Rows are one point carried round by a steady rotation, each followed by how many ticks it has turned.
The counts run from 0 to 319.
[192 124 183 140 102 104 130 116  82 132 125 143  58 145 123 129 117 112
 115 108 129 107 137  97 109 113 161 100 133 119 124 170 115 107 115 105
 133 127 157 108 121 123  87 100 120 148 115  88 122 104 160 121 155 108
  96 136  78  95  98 140 132  74] : 204
[149 148 146 125  96 121  99 109  91 148 133 164  73 129 117 167 102 138
 124 114 131 129 149 133 114  78 170  87 128 119 144 125 116 108 105 109
 103 102 146 102 121 132  70 146 100 158  96 109  71  88 168 129 132 144
  98 157 136 145 128 154 113  87] : 227
[168 155 166 135 112 126 124 131  78 118 117 140  71 121 155 156 120 140
 132 122 141 111 149 151 116 110 179  81 124 126 148 176 106 123 121 115
  95 118 150 114 133 131  64 138 130 137 120  99  78  86 173 133 147 112
  88 149 122 120 108 122 139  88] : 216
[134 102 170 129  74 143 108 122 104 128 148 146  94 114 136 148 111 131
 114 135 128 104 131 101 134 103 167 101 123  84 113 157 152 104 107  96
 130 131 153 109 105 112 102 137 135 131  99  75 130  97 167 105 121 146
 102 143  91  85 174 128  92  51] : 52
[156 113 152 151  87 114 145 106 118 127 106 123  64 146 158 103 147 116
  97 118 132  75 133 108 107 159 138 103 127  91 141 173 140 102 138 112
 142 136 167 109 115 122  80 102 162 125 113  89 132 142 148 130 112 123
  78 119  86  99 114 109  94  68] : 185
[110 136 139 124 148  97 103  91 133 110 114 141 119 104 176 144  73 136
  97 116 114 100 147 106  99 104 138  69 121 132 132 149  73  89 133 119
 121 101 149  95 133 112  96 163 113 136  97 106 120 120 183 115  73 133
 116 130 140 121 149 122  85  73] : 282
[162 142 151 150 135 101 114  94 114 120  85 137 103 118 161 134 149 145
  97 116 160  87 149  88 105 125 104  81 132 118 173 131  90 102 148 135
 117  78 194 137 149 127  68 113 127 102 123 115  96 115 169 126 118 129
 139 128 116 100 107 136  84  81] : 9
[143 135 165 164 134  95 127 110 122 135 114 139 102 115 125 112  96 132
 110 121 103  94 155  80  90 124 145  98 100  89 131 101 104 117 124  99
 159 140 161 159 116 142  50 119 107 149 109 105  98 147 165 108 140 137
 132 151 138 133 150 164  95  73] : 118
[119 126 184 160 110  96 113 133 138 113 137 130 104 113 175 132 104 107
  99 117 140 105 157  58 114 129 131  98 143 112 135 138  99 106 139 122
 130 112 167 130 123 127  87 118 134 114  83  96 150 120 146 111 113 154
 126 138 106  92 155 115  93  45] : 286
[184 116 172 145  87 104  96 111  91 131 104 120  49 137 139 137  95 163
 116 108 127  93 132 101 116 104 143  92 125 120 104 155 125 116 126 132
 113 134 160 126 119 123 102 109 123 121 116  72 131  88 163 141 144 120
  96 137  84  99 134 120 108  68] : 64
[132 141 153 151 159 102  94 101  99 152 123 167 110  89 125 152 113 109
  91 146 129 103 129 106 113 114 100  79 142 113 143 145  82 100 136 130
 131  84 169  68 143 117  69 137 120 113 114 130  93 111 164 119 104 133
 135 127 158  97 128 115 109  69] : 262
[130 141 150 173 126  85 112 118 130 122 113 116 103 104 153 130 115 128
 102 141 104  83 156 102 109 140 121 101  94  95 137 131 115 115 144 107
 143 125 180 131 144 133  44 109 144 103 115 116 118 152 151 114  91 145
 138 130 127 110 172 107  80  51] : 268
[150 165 178 152 147  92 104 135 108 122 153 154  98  90 111 125 115 119
 113 135 117 120 178  97  98 126 156  86  99  94 145 131 127 122 125 110
 150 133 162 132 144 134  55 125 132 126 118 117  85 125 157 113 151 103
 139 146 125 121 177 113  96  64] : 109
[146 153 154 143 100 129 127 133  82 117 118 141  75 125 158 167 122 147
 141 131 148 112 166 150 117 107 188  83 143 118 153 154 112 113 119 111
 106 111 150 120 115 133  57 146 135 155 113  95  85  86 173 119 152 132
  92 155 127 129 109 123 144  84] : 217
[143 138 142 131 129 120  89 103  87 154 136 160  52 112 106 147  87 155
 110 126 125 111 162 154 119 105 169  71 140  91 131 118 125 113 120 128
 126 119 129  87  90 126  74 157 124 141  99 108  90 102 175 135 138 119
  86 160 138 145 134 132  88  92] : 87
[163 151 161 129  89 113 126 111  99 131 147 132  63 128 110 125 133 110
 134 126 105 114 151 124 108 110 178 101  86 103 130 166 144 119 100  75
 127 146 163 117 145 134  69 110 135 143 103  99  84 111 157 133 129 115
  91 135  83 121 166 118  99  83] : 212
[120 146 142 160 148  98 137 113 125 136 110 146  92 112 161 140 108 140
 118 122 113  97 174 119  88 120 156  84 140 101 158 106  85 106 141 108
 142 119 140 139 102 150  33 154 139 142 105 113  94 123 162 108 137 147
 114 153 167 152 111 140 111  81] : 115
[137 133 180 164 113 105 122 112 135 125  94 148 104 120 174 116 134 142
  97 110 146 101 122  51  86 114 108  94 140 110 150 142  79 114 153 144
 101 104 181 151 144 132  97 100 119 116 113 104 119 114 147 122 120 141
 132 125 113  95 140 122  97  68] : 148
[154 125 161 149 143  98 124 100 101 113 106 134 111 101 175 124 138 152
 107 125 125  71 140 107 110 134 124 103 108  96 135 182 120 101 131 101
 146 108 194 120 145 123  90 116 147 116 123 107 134 110 171 111 104 117
 125 106 101  59 136 108  88  60] : 27
[160 137 180 158 144  92 116 106 116 134 111 150  97 111 118 117  97 127
 105 119  99  94 141  68  85 124 135  91  93  96 131 108 100 115 125 102
 154 149 167 144 124 136  63 105  98 143 115 106 105 139 164 104 147 120
 141 145 129 120 139 168  90  70] : 119
[159 168 153 161  91 108 112 118  96 141 119 138  89 139  96 140 121 111
 119 129 125 115 153  89 104 106 156  96 105 111 139 128 112 126 128 109
 114 104 172 158 157 123  46  84 117 125 124 116  65 100 152 141 141 138
  98 138 104 117 155 121 135  62] : 231
[157 113 140 127 127 115 127  68 114 135  98 145 119 132 151 132 111 134
  91 107 114  72 119  85 112 106 133  84 107 126 117 172 114  96 124 114
 121 115 154 119 150 101 107 131 137 127 131  94 115 114 192 116  93 121
 111  98  82  78 136 147  89  65] : 37
[143 147 129 127 122 113 146  94 110 125 100 135  67 152 172 123 111 140
 125 101 123  98 174 148  97 117 185  77 125 132 138 171 115  89 122 109
 120 113 132 118 116 110  81 147 146 159 112 103 108 108 181 128 102 121
  67 120 102 136 116 129 114  85] : 198
[127 105 154 119  74 146 104 115  95 124 145 143  94 116 154 152 100 142
 110 134 123  96 133 116 130 106 165 102 125  83 108 168 143  99 113  91
 125 127 146 108  97 114 112 147 121 148  93  76 131  96 181 102 119 146
  89 143 109  92 161 133  94  55] : 51
[142 142 135 121 113 117 136 103 110 112 112 124  70 152 170 120 107 152
 119 104 127 104 175 154 101 116 190  87 126 117 136 164 115  90 119  94
 131 112 131 123 108 107  82 145 126 165 108 101 117 105 181 124  99 123
  73 139 100 147 122 136 110  74] : 199
[154 153 176 155 122  81 110 133  97 145 152 146  56 105 109 124  95 114
 106 119 129 120 175 111 108 127 144 101 128  84 127 115 121 117 132 101
 173 116 169 112  95 138  64 107 111 142  84 110 116 117 135 121 158 122
 108 162 137 133 143 125 107  69] : 99
[136 156 143 133  90 128  98 129  85 120 130 131  60 126 148 155  99 138
 107 123 153 113 152 160 123 121 167  75 151 110 146 166 109 120 135 139
 109 113 134  91 113 115  76 133 125 132  98  91  93  87 159 147 133 123
  75 155 131 127 141  95 114  78] : 77
[151 138 166 159  83 111 104 128  93 153 134 143  68  98 103 149 125 139
 121 144 127 106 152 122 118 109 127 118 127  77 144 113 130 128 120 101
 147 110 192 121 119 150  43 107 111 129  96 115  89 110 136 130 140 159
 123 160 146 125 143 139  97  77] : 239
[155 146 144 148 100 107 103 109 114 153 138 148  56 136  90 136 109 115
  95 117 138 121 171 100 123 116 157  75 122 108 136 102 136 126 137 132
 125 128 129 128 121 114  52 118 137 113 110 100  79 133 157 135 145 129
 102 162 101 145 157 133  89  70] : 90
[154 121 160 127 132  96 119  80 104 152 119 155 103 109 140 135 137 115
  90 114 138  89 120  87 104 110  92  93 127 105 146 148 109  97 122 111
 144  81 198  82 146 125  99 114 113 122 102 122 108 112 161 119 101 126
 134 114 121  84 113 143  73  78] : 18
[153 146 144 154 128 107 132  98  90 153 108 148  81 120 117 146 103  91
  97 133 125  90 125 111  98 144 132  62 132 101 150 146  89 116 142 126
 146 140 148  88 122 138  42 118 122 130 116 113  73 134 167 133 154 113
  92 146 157 125 106 138 114  88] : 103
[166 142 155 158 121  95 128  98  93 162 117 151  67 121 111 139 111  86
 102 131 116  90 129  97  97 139 125  81 130 106 143 138  98 122 148 126
 153 138 160  86 124 139  43 102 122 122 105 110  80 127 141 136 160 114
 100 148 149 122 108 126 114  92] : 102
[106 127 181 161 119 135 114 136 121 121 125 160 113  86 173 142 130 142
 116 140 135 115 137  84  99 107 141  94 144  71 151 116 105 106 124 106
 124 117 166 133 105 150  80 151 123 141  96 100 111 114 162  98 146 160
 149 163 152 107 144 145  88  68] : 135
[158 144 150 135  89 108 109 102  98 148 130 136  45 129 101 121  99 129
 106 114  99 103 132 115  99 113 146  88 100 109 105 153 122 119 125 115
 121 134 151 104 142 111 100  87 123 125 104  96  95  95 142 152 113 107
  68 122  88 111 174  97  98  88] : 73
[161 143 126 165 118 135 107  94  85 150  90 149 103 103 113 157 114 135
 110 154 113  86 112 122 111 113 122  68 109  94 146 130 103 116 140 127
 109 110 167 114 147 126  36 125 126 119 136 120  53 117 174 134 132 129
 108 140 154 111 123 139 113  91] : 243
[ 95 132 135 148 108 152 123 112 134 108 110 158 116 122 186 121 142 158
  89 136 151 109 141 111 104 130 151  77 147  79 163 153 121  94 143 132
 101  92 150 129 113 109  89 157 147 139 112 105 107 113 172 117  79 147
  96 120 122 112 166 118  82  61] : 162
[150 106 171 133  78 140 103 118  99 135 151 152  85 112 126 154 124 130
 106 127 133 109 129  91 137  98 155  99 124  99 105 166 149 111 113 115
 128 132 151 110 119 109 107 126 147 118 110  80 126  97 167 112 133 137
 104 136  77  83 168 115  92  52] : 53
[151 121 139 118 137 116 117  80 109 126  99 151 114 123 174 141 105 143
 100 111 119  79 127 102 108  98 142  74 117 132 120 172 103  86 125 114
 118 109 148 108 138  95 113 144 125 128 127  98 117 103 197 117  83 119
 107 108  92  82 141 136  97  64] : 38
[ 94 106 145 136 121 139 135 105 115 133 127 141 110 107 176 146  83 142
 110 137  99 104 130 111  91 123 139  76 133  92 123 160  88  80 117  92
 140 130 152  92  91 126  99 165 144 146  69  99 144 112 171 111 105 143
  91 130 147 105 150 115  81  88] : 292
[157 123 157 139  85 107 112 118 112 120 124 118  51 128 148 128  96 178
 117 106 118 103 159 111 119 106 170 105 113 115 100 140 138 117 121 109
 120 134 156 145 110 119 103 119 136 126 102  71 133  97 157 136 121 134
  85 133  75 118 173 114  90  66] : 62
[112 123 185 166 114 136 123 127 128 138 124 162 118  86 151 137 139 142
 115 143 134 109 137  57  99 111 139  95 144  65 148 114 110 109 127 110
 134 121 171 141 106 156  67 138 139 131  99 102 112 118 160 101 152 155
 142 155 138  99 151 137  86  66] : 136
[168 152 148 131 100 102  98 102  88 144 126 135  53 128 115 133  92 128
 110 117 112 101 130 124 103 115 150  81 113 115 115 175 114 125 125 122
 115 135 155  84 147 111  96 103 122 120 109  97  98  92 148 157 117 101
  69 124 100 112 164  94  98  91] : 74
[167 164 134 159 144  94 115  98 100 131 104 138  69 143 107 129  97 119
  97 116 130  99 155 112  95 141 145  66 113 129 135 135  95 119 147 147
 124 119 140 133 138 105  55 101 128 122 130 113  71 114 162 147 139  94
  79 133 114 131 135 116 129  85] : 93
[113 159 168 163 124  86 147 120 148 136 124 144 110  99 146 121 123 100
 115 116  93 102 145  73  74 119 133 101 104 101 146 138  88 118 139  94
 141 125 173 145 147 150  56 103 137 121  91 121  87 133 145 119 115 147
 129 128 131 122 173 117  91  65] : 128
